In the data rows, 128 means zero.
Some points, each followed by its number:
178 136 143 153 148 136 148 168 108 0
157 133 110 48 133 188 146 129 116 1
205 144 78 111 137 174 76 45 106 2
96 159 155 175 150 88 125 154 161 3
124 175 78 175 85 151 101 132 122 4
106 152 128 106 85 149 128 162 115 5
132 171 182 122 144 136 155 151 160 6
131 177 173 150 115 86 151 133 91 7
107 115 151 170 97 111 172 130 67 8
160 119 80 110 214 152 151 70 120 9
106 128 112 179 89 97 198 158 126 10
170 59 28 137 148 66 175 104 103 11
87 176 170 109 185 129 167 148 92 12
78 179 145 41 55 147 119 140 166 13
152 143 160 67 201 33 161 136 133 14
89 184 125 151 170 174 117 93 128 15
114 177 115 122 182 185 129 90 181 16
101 102 68 97 168 116 105 99 83 17
127 148 134 198 175 148 141 59 147 18
189 163 143 147 92 255 38 175 152 19
113 50 73 75 168 77 91 109 0 20
128 167 100 101 110 190 88 31 168 21
104 125 87 117 152 161 110 84 169 22
96 123 153 147 126 75 83 138 78 23
134 169 164 108 170 143 150 75 79 24
118 122 112 74 125 178 121 127 73 25
170 21 42 108 79 117 156 159 95 26
137 112 84 125 96 61 99 128 77 27
111 183 157 128 148 146 141 117 116 28
89 137 105 150 122 144 152 135 150 29
111 104 107 239 102 150 184 132 82 30
186 157 136 128 150 226 95 159 144 31
91 86 123 85 134 133 142 70 159 32
127 45 93 118 165 122 100 126 28 33
Which two points above are nearest to each new point by angle? Their numbers follow each, nearest first.
89 178 122 124 158 96 196 137 115 12 28
87 59 156 121 105 153 161 93 146 32 8
140 144 79 179 119 180 105 72 167 21 22
108 135 166 149 128 172 117 109 77 24 28
151 102 140 173 57 57 115 112 102 27 8
219 121 164 121 69 180 104 204 147 19 31
80 118 136 123 119 130 130 171 116 5 29
68 108 92 93 157 152 121 165 132 17 25
155 110 102 96 125 129 92 54 113 2 21
90 55 131 105 119 162 101 119 103 33 25
121 149 151 123 85 132 149 155 113 5 7
81 142 111 202 58 88 170 163 167 10 29
114 161 138 141 159 119 130 61 123 18 24
146 150 109 65 182 137 133 103 133 9 1
111 121 128 95 131 167 136 119 132 1 25
158 97 136 127 114 88 139 175 117 26 0
173 89 143 114 64 156 84 99 100 2 19
167 142 161 76 146 58 119 139 148 14 6
124 85 147 50 158 97 170 192 167 14 6
167 181 176 155 104 204 85 168 149 19 31
146 147 126 134 140 153 67 79 178 21 22
61 112 111 81 127 65 171 99 66 20 17
75 130 135 165 154 144 122 116 103 15 18
178 92 149 128 106 107 113 144 144 26 0
112 70 120 114 95 113 156 107 112 26 32
207 134 140 103 115 131 155 168 137 0 1
92 123 151 80 109 110 62 105 180 13 32
57 144 112 149 152 42 138 171 161 3 10
223 94 81 72 179 165 81 81 99 2 9
111 143 138 59 101 116 95 75 135 13 21
137 130 157 121 91 76 152 169 154 10 7
122 191 100 61 140 83 146 139 83 14 12
95 162 122 166 109 163 100 22 162 21 18
157 150 177 97 140 185 123 155 142 31 6
60 152 121 28 116 121 123 118 96 13 25
116 143 131 144 112 105 184 106 129 10 8
163 150 85 111 120 176 89 117 140 2 19
100 161 141 143 186 166 153 133 107 12 28
114 119 114 187 61 103 72 113 157 4 27
123 93 135 95 156 78 80 129 172 14 32
196 145 156 147 120 146 140 149 143 0 31
147 122 128 133 85 103 108 145 89 27 23
128 103 118 233 57 172 173 137 119 30 10
156 115 187 119 141 94 151 151 113 14 7
72 45 164 101 109 115 129 102 137 32 20
109 75 92 127 109 94 160 137 86 26 11
116 133 130 157 80 138 109 116 111 4 30
153 101 128 107 82 147 80 85 114 2 21
91 57 89 121 112 67 214 112 149 11 10
154 227 119 121 206 189 145 125 138 16 28
160 101 160 91 152 107 184 146 146 14 6
165 111 121 177 70 172 79 175 157 19 4
134 127 144 88 210 168 160 63 56 24 9
130 157 125 161 92 98 120 139 209 3 29
77 154 158 152 149 96 144 151 100 12 3
106 193 150 132 161 226 118 109 130 15 16
109 101 152 147 166 63 90 152 88 23 20
173 132 79 111 95 175 91 135 138 19 2
94 75 148 174 74 173 54 126 174 19 4
141 189 179 184 50 89 117 202 109 7 5
